One vector is turned by the same rotation once a tick. Each row is the vector after some number of ticks, and that number follows the row.
The counts run from 0 to 157.
-1.83	+4.80	-0.55	+3.73	-0.21	-1.59	+2.89	-1.31	+0.37	-3.49	-2.05	+0.44	-0.58	+1.24	-0.04	-1.37	-2.24	+3.13	-1.76	+0.77	-1.23	+2.23	+2.25	+4.22	+3.03	-2.47	-1.75	+0.29	-0.28	+1.95	-0.18	+1.49	-3.41	+2.46	+2.74	-0.88	+1.67	-0.28	-1.34	+2.16	-3.86	-1.10	+3.48	-0.11	+2.99	+0.32	+1.70	+0.96	-1.94	+1.08
55
-0.23	+2.54	+0.43	+0.68	-1.58	-0.20	+1.75	-1.46	+3.14	-3.17	+2.26	+3.84	-1.01	+3.91	-4.16	-0.53	+0.10	+1.71	-0.11	-1.30	-2.79	-2.85	+0.24	+0.67	+5.23	-0.04	-0.16	+1.26	-3.31	-1.12	-1.34	+0.81	+2.16	+1.09	+0.96	-1.29	-0.73	-3.43	-0.70	+3.26	+0.81	-2.28	+0.61	+1.75	-0.46	+3.17	+1.69	-0.62	+4.92	-2.55
145
-2.36	+0.97	+3.08	+0.22	-0.02	-2.27	-2.30	+1.58	+1.68	+2.65	-0.78	-0.68	-6.06	-0.60	-1.05	+3.42	+1.00	+0.32	+2.14	+2.14	+1.04	-3.95	-0.78	+2.97	+1.81	-1.41	-2.56	-2.12	-0.74	+0.47	+2.02	-2.55	+2.10	+2.70	-1.90	+0.44	-0.66	-0.77	+1.14	-4.66	+1.08	+0.83	-1.30	+0.34	-2.51	+2.39	-1.52	-3.40	+1.93	+0.91
80
-1.81	+3.34	+2.82	-0.01	-2.82	-2.64	+0.40	+1.02	+0.82	+3.05	+0.83	+0.90	+1.45	+3.62	-0.05	+0.32	-2.22	-2.99	-0.56	+0.56	-0.50	-3.93	+1.22	+2.09	+2.07	-1.43	+0.72	+2.94	+0.20	+1.17	+1.90	+3.01	-1.43	+4.37	+2.61	-0.48	+1.54	-0.64	-2.29	+2.43	-3.96	+1.20	+3.10	+1.48	+1.06	+2.13	+3.63	+1.68	-1.93	+1.05
122
-1.40	-2.97	-3.54	+5.84	-2.37	-4.30	-0.86	+2.01	-2.62	-1.97	+0.55	-0.75	-0.75	+0.22	-0.38	+0.56	+1.94	-1.71	+5.08	+1.47	+1.12	-1.64	+0.96	+0.96	+4.72	+1.39	-1.38	-2.29	-0.18	+1.78	+0.31	-0.83	-0.95	-0.25	-0.21	-4.68	+1.40	+0.11	-1.89	-2.53	-3.80	-0.35	-0.05	-0.02	-0.27	-0.32	-1.05	-1.72	-2.33	-1.14
43
+0.13	+1.81	+1.50	-0.17	+0.49	-1.21	+4.01	-2.59	+1.00	+0.18	-0.20	+4.28	+1.90	-0.94	-0.65	-2.54	-0.67	+1.55	-4.26	+1.97	+2.23	-1.54	+0.44	-0.46	-0.46	+0.08	+2.11	+0.60	-0.88	+2.31	-3.08	+0.83	-0.02	-3.29	+3.83	-0.95	-3.79	+3.85	-0.95	+0.46	+1.96	-1.86	+2.70	+5.10	+2.94	-1.81	+0.30	+1.79	+2.16	-5.71
86
+1.53	+0.24	-1.02	-1.50	+0.22	+0.07	+1.66	-2.25	-3.36	+0.05	+2.03	+2.30	+2.93	+2.86	+3.70	-1.62	-3.34	-1.46	-2.68	-4.39	-1.27	-1.11	-1.55	+3.07	+2.11	+2.59	-2.77	-1.28	+3.53	+0.00	-1.05	+1.89	-1.72	-1.23	+1.33	-2.30	-3.03	+0.74	+0.21	+1.83	-1.94	-0.39	+2.95	-1.80	-1.10	-0.38	+0.29	-0.29	-0.42	-4.68
28
+0.26	-2.28	+0.17	+1.30	+0.22	-1.01	-0.78	-1.39	-1.47	+0.07	-0.40	+0.97	-4.35	-1.32	-5.10	+0.59	+1.86	-0.87	-1.66	+4.50	+1.05	-1.93	-3.47	+0.96	-1.08	-2.83	+4.83	-6.71	-1.07	+2.08	-1.95	+2.28	+1.16	+0.00	+2.24	-1.00	+1.87	+0.39	-1.52	+0.45	+1.13	-0.96	+0.79	+1.93	+3.41	-0.20	+0.11	-1.63	-0.07	+2.40
90
-2.41	+3.46	-1.67	+0.09	-2.45	-1.62	+0.74	-1.62	+1.61	-0.86	+2.94	+6.01	+1.33	-1.29	+0.56	-2.07	-0.12	+0.27	-0.12	+0.36	+1.24	-2.92	-1.27	+2.13	+3.88	+1.36	+0.83	+1.23	+1.12	-1.24	-0.74	-2.71	+5.36	-4.18	+0.36	-0.59	-2.51	+2.61	-1.71	-1.81	-1.98	-0.44	+1.04	+1.61	+2.47	+0.39	-0.19	+1.88	+0.87	+0.38
40
+1.73	-2.27	-0.21	+2.22	-0.31	-1.18	-3.69	-1.93	+0.91	-3.41	-0.82	+0.07	+0.86	-0.55	-0.58	+1.12	-0.52	-4.41	-2.94	-2.59	-0.21	+0.13	-0.71	+3.34	+0.24	+0.19	-1.90	-4.12	+1.13	+0.92	-0.88	-3.79	-0.67	-0.77	+0.18	+1.28	+1.69	-0.53	-0.62	-2.78	-2.19	+0.65	-0.45	-2.70	-2.19	+3.59	-1.76	-2.73	-2.99	+4.11
138
-0.95	-1.94	-0.27	-3.30	-0.87	-5.79	-4.05	-1.15	-2.57	+0.24	+2.81	+2.26	+2.03	-0.15	+1.31	-1.35	+2.38	+0.74	-2.38	+4.22	-1.45	-3.00	-0.07	+2.85	+2.07	-0.64	+4.71	+0.65	+0.28	+0.41	-3.70	-3.39	+2.08	-1.51	+3.55	+2.23	-3.11	-0.89	-1.06	+1.74	-1.05	+1.44	-1.72	+2.72	+4.17	+0.97	+1.85	-1.55	-0.49	+2.02
109
+0.94	-2.62	+3.96	-0.01	+1.35	+1.53	+1.80	-3.04	-0.58	-2.48	+1.27	+5.20	+0.20	-0.39	-3.24	+3.40	-0.12	+2.46	-3.74	-2.49	+1.58	-0.39	-0.97	-0.68	+0.16	-1.06	+2.36	-2.99	-0.50	+2.83	-0.76	-1.46	-0.20	+1.74	-1.22	-2.41	-3.07	-1.40	+2.47	+1.40	-1.26	-0.41	+1.89	+3.49	+1.41	+3.61	+1.82	+1.49	-1.97	-2.44
0
+1.67	-1.41	+1.16	+2.21	+0.01	-0.54	-1.75	+0.73	+1.91	-1.62	-1.27	-0.31	-0.98	+1.62	-2.28	-2.14	+0.82	-1.87	+2.48	+0.50	+0.57	-2.68	+0.34	+1.48	+0.71	-1.65	-1.72	-3.49	-1.90	+1.23	-2.99	+0.05	-0.43	-5.49	+1.96	-5.94	+1.78	+0.17	-0.10	-0.47	-0.66	-0.90	-1.32	+4.20	-2.00	-1.26	-0.71	-5.64	+1.19	-4.61
88
+0.28	+0.68	+2.17	-2.15	-2.04	+1.25	+3.57	-0.60	+3.73	-1.23	-0.86	+5.05	-2.86	+1.41	-1.71	+2.60	-1.28	-1.95	+0.36	+0.24	-0.16	-4.04	+0.81	+1.58	+3.56	-1.08	-0.37	-1.51	+0.56	-0.80	+1.03	-3.11	-0.60	-1.45	-1.42	+0.43	+0.60	-2.88	+1.12	-3.14	-1.14	-1.73	+2.53	+3.14	+0.57	+3.66	+1.90	-1.14	+1.40	+3.22
126
+0.77	-1.72	-1.15	-0.52	+0.37	-2.18	-0.87	-1.99	-2.91	+0.69	-0.62	+1.13	-0.65	-1.85	+1.05	+2.70	-2.28	-0.47	-4.58	+2.05	+2.83	-0.34	-2.17	+2.69	-2.69	+1.98	-0.40	-3.82	+4.48	+2.28	+1.11	+2.08	+0.54	-1.26	-0.65	+0.95	-1.33	+0.91	-0.87	-1.91	-1.43	-0.21	+5.05	-4.15	+1.34	-1.10	+0.73	+5.25	-1.80	+1.03
26
+1.66	+1.11	-0.17	-1.23	+2.88	+1.49	-3.74	-1.52	+2.51	-2.81	-1.21	-0.18	+0.32	+0.36	+5.14	-1.28	-1.45	-0.04	-0.95	+2.63	+0.12	-3.51	-0.35	+4.22	+1.88	+0.95	-1.45	-2.17	+0.23	+2.40	-4.32	-2.92	-0.92	-4.79	-0.11	+1.43	-0.64	+0.76	+0.86	+1.10	+0.01	-1.65	-0.45	-2.45	-1.93	+0.31	-1.56	+1.10	+5.47	-3.48
97
+3.54	+0.50	-0.47	+1.38	+0.98	-2.18	-0.90	-1.60	+1.35	-4.30	+0.03	+0.36	+6.30	+2.39	+0.41	-1.74	-1.34	+0.53	-3.49	-0.77	+0.96	+0.05	-0.36	+2.73	+1.00	+3.02	-3.12	+2.46	+0.44	+0.60	-4.00	-1.58	-3.90	+0.78	-1.16	+1.31	-0.04	-2.49	-0.38	+1.97	+0.04	+0.32	+2.26	-1.16	-2.23	+1.33	+0.35	+3.42	+1.59	-1.76
142
+1.42	-0.20	-1.44	+4.16	-1.98	-4.23	+1.47	+0.30	-3.20	-1.03	-0.74	+0.90	+0.38	-0.02	+1.88	+3.32	-1.45	+0.87	+0.01	+5.83	+1.03	+0.55	-2.66	-0.42	+2.66	+1.87	+1.99	-3.44	-0.16	+3.58	+0.70	+1.03	-1.97	+0.07	-0.03	-0.23	-2.18	+1.52	-1.49	-1.99	-3.32	+1.47	-0.75	+1.16	+1.50	+5.66	+1.94	+5.91	+0.63	+1.17
112
-1.41	+2.88	+0.94	-0.31	-4.95	-4.08	-1.09	+3.29	+0.65	+1.83	-3.78	+0.71	-2.55	+3.37	-4.66	+4.27	+1.65	+1.42	+1.71	+0.45	+1.36	-0.97	-2.34	+1.44	-0.22	-0.97	-2.46	+0.07	+3.17	-0.96	+5.06	+0.87	-1.04	+2.26	+0.90	+0.54	-1.47	-2.36	-1.33	+0.87	-0.48	+0.86	+1.27	-2.12	-0.56	+1.22	+1.69	+0.92	-1.83	+1.81
35
+1.94	-0.33	+0.14	+2.88	-2.10	-6.10	+2.44	-5.32	-1.98	-1.14	+1.66	-1.21	+2.53	+3.16	-0.46	-0.67	-0.93	+2.27	-2.92	-0.44	-0.70	+0.01	+0.32	+1.74	+0.44	+2.41	-3.85	-2.13	+0.43	-1.61	-2.33	+3.34	-0.48	+3.84	+2.86	-0.33	-0.69	-0.75	+1.01	+1.06	+0.08	-0.26	+2.38	+0.32	-1.72	-3.15	+0.02	-1.21	-2.04	+0.88
73
-2.16	+2.27	+0.75	+0.24	+4.19	+0.95	-3.91	+2.52	+0.94	-0.57	-0.75	+4.66	-3.57	-2.33	-1.49	+1.83	-1.76	+0.58	-0.83	-2.64	+0.96	-0.61	-0.32	+2.40	+2.06	-2.92	-1.18	-1.76	-0.50	+3.75	-1.81	-3.25	+0.68	-1.25	-3.71	-0.42	+3.93	+0.32	-1.71	-1.28	+0.26	+0.58	+2.48	-1.42	-1.54	+1.46	-4.17	-0.37	+0.24	-3.55
11
+2.71	+1.87	-0.20	+5.25	-0.67	-5.66	+1.41	-1.25	-0.74	-0.99	+0.57	-2.26	+5.90	+0.73	+0.33	-2.29	+0.15	-0.22	-0.21	+0.36	+0.19	+0.51	-1.13	+3.18	+1.66	+1.44	-4.08	-0.33	+0.49	+0.11	-4.83	+2.31	-2.22	+0.80	+2.45	-1.20	+1.72	+1.06	-2.04	+2.94	+0.81	+0.99	+0.15	-2.26	-1.23	-0.77	-1.37	+0.85	-0.44	-1.42
74
-0.52	+3.34	+1.02	+0.58	+2.40	+1.26	-1.39	+1.10	+0.06	-2.29	-0.18	+4.59	+0.35	+0.36	+0.63	-0.99	-0.84	+1.93	-1.48	-3.78	-1.58	+1.32	+0.85	+4.56	+4.37	-3.82	-1.29	+0.55	-0.70	+2.28	-2.50	-1.67	+1.43	+1.64	-0.53	-0.76	+1.56	+2.94	-2.53	+1.22	-2.18	+0.19	+1.96	+0.33	-0.44	+1.40	-1.50	-0.22	+1.83	-3.45
10
+0.13	+0.97	+2.07	-3.97	+0.15	+1.01	-2.58	-3.49	+2.72	-2.10	+1.22	+0.87	-0.77	+2.71	+4.11	-0.91	+2.71	-0.47	-0.36	-0.34	-3.40	-5.45	+0.17	+0.83	+1.67	-0.93	-1.48	-1.67	+2.33	-0.97	+1.56	-1.12	+3.41	+1.29	+0.98	+1.11	-1.77	+0.19	+2.18	-0.31	+0.63	+0.36	+2.62	+2.96	-0.98	-3.11	+2.21	-3.03	-2.27	-0.08
50
+1.94	+0.40	-0.10	+2.51	-0.75	-1.89	-0.63	-3.41	+3.13	-5.10	-1.65	+0.07	-1.41	-0.96	+0.97	-0.58	-0.64	+1.37	-1.11	-1.28	-0.23	+1.27	-0.21	+1.45	-1.01	+1.99	-3.86	-5.38	-1.82	+1.16	-0.48	-2.45	+0.05	-2.93	-0.20	-0.65	-0.66	+0.45	+1.17	-3.34	+0.25	-0.66	-0.60	-0.18	-3.44	+0.49	-1.89	-2.30	-0.79	+1.75
70
+0.20	-0.18	+1.34	-2.41	+2.39	-5.17	-0.05	+1.65	-3.60	+2.69	-0.99	+0.35	+2.77	-2.13	-0.10	+2.15	-0.13	+1.72	-3.63	-2.41	+2.63	+2.33	+1.98	+3.53	-1.70	-0.53	-3.16	+1.94	+3.36	-0.68	-1.52	-1.98	-1.07	+1.50	+0.48	-0.55	+2.80	+2.27	-0.55	-1.59	-1.05	+3.40	+2.37	+0.15	+1.24	-0.58	-0.88	+1.57	-1.16	-2.68
151
-1.39	+3.02	-2.77	+0.97	-2.64	-1.39	+0.66	-2.25	-2.07	-1.44	-0.25	-0.72	-3.93	+2.11	-1.35	-0.78	-1.21	+0.77	-1.02	+2.24	-2.77	-1.84	+0.93	+2.84	+3.67	+2.11	+1.88	-0.91	-3.31	+0.99	+0.02	-0.34	-2.99	+1.13	+5.13	+0.32	-2.05	-1.69	-3.16	+2.58	-0.09	-3.21	+0.51	-1.28	-0.06	+0.92	+0.03	-2.89	+2.53	-1.41
100
-1.82	-2.08	+3.50	-2.36	+1.29	+1.64	-2.92	-2.70	-0.40	-1.74	+1.60	+2.32	-3.76	+0.15	-0.32	+2.19	-0.42	+0.23	-4.12	-4.98	-1.27	-2.82	+1.43	+1.12	+0.55	-1.10	+3.16	-5.02	-0.93	+2.35	-0.12	-2.09	+4.00	+1.97	+2.56	-1.46	+0.23	+0.60	-1.23	+0.69	-1.17	+1.58	+1.69	+1.89	+0.86	+0.81	+1.38	-2.27	-1.11	+0.62
136
+2.66	-1.58	+0.06	-4.24	-1.75	-0.87	-1.88	-2.53	-0.04	-0.18	+0.39	+3.58	-4.25	+0.08	+0.50	+1.27	+0.16	-0.31	-1.49	+0.49	-2.21	-5.66	-1.31	-3.80	+0.64	+0.19	+0.27	-4.66	-0.14	-0.25	-0.21	+1.60	+2.65	-0.68	+1.09	+0.82	+1.40	+0.78	-2.20	-0.68	+3.80	-2.05	+1.64	+3.64	-2.69	-0.82	+0.83	+2.02	-0.22	+0.50
117
+2.19	+2.30	+1.56	-3.22	+1.67	+1.45	+1.03	-3.55	+2.05	-0.72	-0.71	-0.20	+2.46	+2.72	+5.22	-1.56	-2.89	+0.16	-3.04	+0.56	-1.62	-2.37	-0.36	+5.90	+4.76	+1.97	-1.89	-1.39	+2.11	+0.12	-2.78	-0.70	-2.15	-1.84	+1.84	-0.31	-2.00	+0.09	+2.39	+1.77	-1.22	+0.06	+0.85	-1.28	-2.34	-0.23	+0.93	-1.53	+3.42	-2.81
96
+0.66	-0.07	-2.09	+1.12	-1.21	-2.80	+3.50	-3.48	-2.76	-1.57	-1.34	-2.40	+1.89	+0.35	-2.50	-0.75	+0.69	+0.33	-3.40	+2.09	+0.49	-3.30	+1.67	+0.08	-0.53	+2.28	+1.61	+1.50	+1.01	-0.10	-1.73	+2.04	+0.79	-0.81	+3.52	-1.22	+1.72	+2.04	-2.54	-2.01	-1.42	-0.03	+1.30	+0.85	+3.59	+2.04	+4.55	+5.98	+2.35	+0.25
131
+3.33	-1.50	+0.85	+0.97	+0.28	-3.49	-0.63	-0.33	-3.36	+1.43	-3.55	-2.98	+0.10	+2.25	+0.69	+1.05	-0.57	-1.72	-1.42	+1.00	-0.40	+2.73	-2.94	+5.27	+0.68	-3.39	-2.43	-4.55	+2.14	+0.84	-0.43	+2.53	-2.02	+0.56	+1.92	-1.16	+1.04	+0.57	+1.47	-0.09	-2.20	+2.04	-0.98	-0.25	-1.19	+1.07	+1.28	-3.96	-2.31	+2.32
92
+0.11	+1.05	+0.77	+0.35	+1.62	-0.21	+3.15	-1.38	-0.85	-0.95	-0.70	+1.41	+4.69	+1.60	-3.99	-0.27	+2.38	+1.46	-0.22	+3.10	+1.62	-2.55	-0.32	+0.37	+0.09	-0.96	+1.67	+3.55	+3.18	-0.36	-2.94	+1.36	-1.76	-0.74	+2.90	-0.77	-3.16	+0.67	+0.42	+2.70	+0.85	-0.23	+2.87	+0.78	+2.99	+0.33	+3.49	+2.77	+1.96	-4.15
18
-0.11	+0.51	+0.47	-0.90	+1.96	-0.17	-3.79	+3.79	+1.65	-2.09	-1.02	-0.75	-0.03	+3.65	-2.87	+0.38	+2.76	+0.67	+1.89	-0.71	+1.25	-1.21	-0.28	+1.19	+1.53	-3.60	-1.45	-0.81	+1.99	-0.47	+0.46	-0.29	+1.35	-3.83	-0.05	-5.33	-0.52	-1.14	+2.46	+0.59	-1.71	-0.85	-0.16	+2.46	-0.39	+1.11	+2.09	-1.98	+2.94	-5.63
20
-1.01	-2.35	-2.12	+5.72	-2.32	-1.97	+1.29	-0.54	-2.90	-0.14	-0.37	+0.27	+0.07	-2.69	-2.68	+1.91	+1.63	-1.60	+2.63	+2.91	+0.80	-1.82	-2.82	-0.20	+2.42	+1.07	+1.04	-3.19	+0.79	+2.58	+0.45	+1.77	-0.56	+0.37	-0.44	-2.58	-0.01	+2.32	-2.97	-2.16	-2.75	+0.39	+0.27	+1.06	+2.55	+3.00	+1.01	+1.74	-3.30	+0.32
44
+1.60	-2.28	-3.06	+0.50	-0.25	-2.57	-1.46	+0.08	-2.74	-2.31	-1.52	-1.29	-2.79	+0.51	+0.93	+1.67	-1.10	+0.31	-2.73	-1.68	-0.78	+3.73	+0.00	+5.71	+1.34	-3.61	-2.20	-4.05	+2.77	-0.58	+2.74	-1.30	-0.99	-1.97	+2.07	-2.70	+0.33	+0.61	+2.11	-2.77	-3.10	+1.44	+0.69	-2.12	-1.30	-0.66	+0.12	-4.47	-0.62	+0.55
24
-3.09	+2.16	+1.64	+1.20	-2.63	-3.18	+3.68	-2.11	+0.05	+0.14	-2.59	+1.09	-4.00	-1.28	+0.18	+2.95	-0.88	-0.23	+1.65	+2.76	+0.93	-1.17	-0.89	+4.22	+4.34	-3.30	-1.32	+0.29	-1.18	+0.25	+2.18	-1.44	+1.71	+3.16	+1.82	+2.80	-2.11	+1.11	+0.03	-5.31	+0.59	-0.68	-0.11	-0.79	-0.41	+2.55	+1.03	-2.44	+2.70	+4.09
81
+0.43	+1.30	+3.93	+5.40	-0.95	-0.73	-0.46	-1.08	+3.35	-1.76	-3.15	-3.10	+0.74	+1.95	+0.89	+1.51	-0.08	-1.18	+1.06	-0.46	+3.63	-0.12	+0.31	+1.82	+0.54	-1.09	-1.09	-1.21	+1.11	+2.47	+3.34	-0.44	+0.67	-2.32	-0.04	-3.14	-3.11	+1.26	+0.54	-1.26	-4.06	+2.87	-2.18	+0.40	-0.53	+3.62	+1.39	+3.35	+0.52	-4.30
66
-0.37	+0.91	+1.11	-3.71	-0.73	-0.77	+3.32	-4.65	+0.57	-3.72	-1.25	+3.39	-2.91	-0.80	-2.15	-0.38	+0.90	+1.14	-1.03	+0.83	-2.15	-3.34	+1.79	+0.95	+3.19	-0.19	+0.92	-1.23	+0.46	-1.37	-2.86	-4.23	-0.58	-2.06	+2.56	+2.53	-0.16	-2.10	+0.98	-1.47	-0.35	-1.58	+1.48	+1.47	+2.32	+3.66	+1.28	-1.34	+0.99	+3.85
127
+1.60	+0.02	-1.69	+1.87	-0.28	+1.40	-3.10	+1.80	+2.57	-3.33	-2.17	+1.13	-1.40	+0.66	-3.43	+1.13	+2.33	-0.63	+2.01	+2.84	+0.83	-1.87	-2.35	+3.30	+2.63	-3.47	+0.81	-2.07	+0.58	-0.60	-0.29	+0.38	+4.28	-6.20	-0.23	-3.08	-1.36	+0.74	+0.19	-0.57	-1.76	-0.07	-1.40	+1.06	+0.37	+1.64	+1.99	-1.27	+4.51	-1.82
21
-0.40	-0.63	-1.23	+1.86	-0.70	-4.53	-7.16	+2.13	+0.31	+0.65	-2.27	-1.38	+1.93	+1.00	+0.54	-3.02	+1.52	-2.59	-1.57	+3.29	-0.55	-3.67	+2.02	+1.76	+0.16	+0.61	+0.12	+0.36	+0.65	+0.87	-2.62	+0.02	-0.07	+0.45	+2.91	+1.09	+6.54	+0.97	-5.40	-0.90	-0.48	+1.10	+2.06	-0.83	-2.22	-1.85	-0.16	+1.19	-1.97	+0.98
120
-0.54	-1.04	+2.95	+0.92	-0.35	+0.99	+2.92	-0.94	+0.94	+0.56	+0.59	+4.71	+3.69	-1.51	+0.05	+0.06	-1.92	-3.60	-2.34	-0.83	+3.28	-4.01	-2.30	+2.64	+2.28	+0.67	-0.38	+1.87	+1.99	-0.03	-1.66	-2.02	+3.56	-3.08	-0.74	-0.45	-2.46	+2.93	-1.05	-3.26	-2.04	+1.41	+2.54	+2.35	+0.54	+0.89	+0.10	+2.56	+1.64	-3.45
153
+1.77	+2.08	+4.15	-5.93	-1.60	-2.88	+1.02	-0.58	-1.41	+1.51	-1.81	+3.31	+1.36	-0.06	-1.41	+0.47	+0.03	+1.04	-2.51	-3.41	+0.40	+0.63	-0.36	+0.80	-0.42	-1.17	+0.80	-0.21	+4.30	-0.80	-4.49	-1.62	-1.53	-2.64	+5.17	-0.20	-1.52	+1.80	-0.44	+4.52	+0.96	+0.85	-0.73	+1.22	+1.91	+1.29	-1.11	+1.09	-0.98	-0.71
105
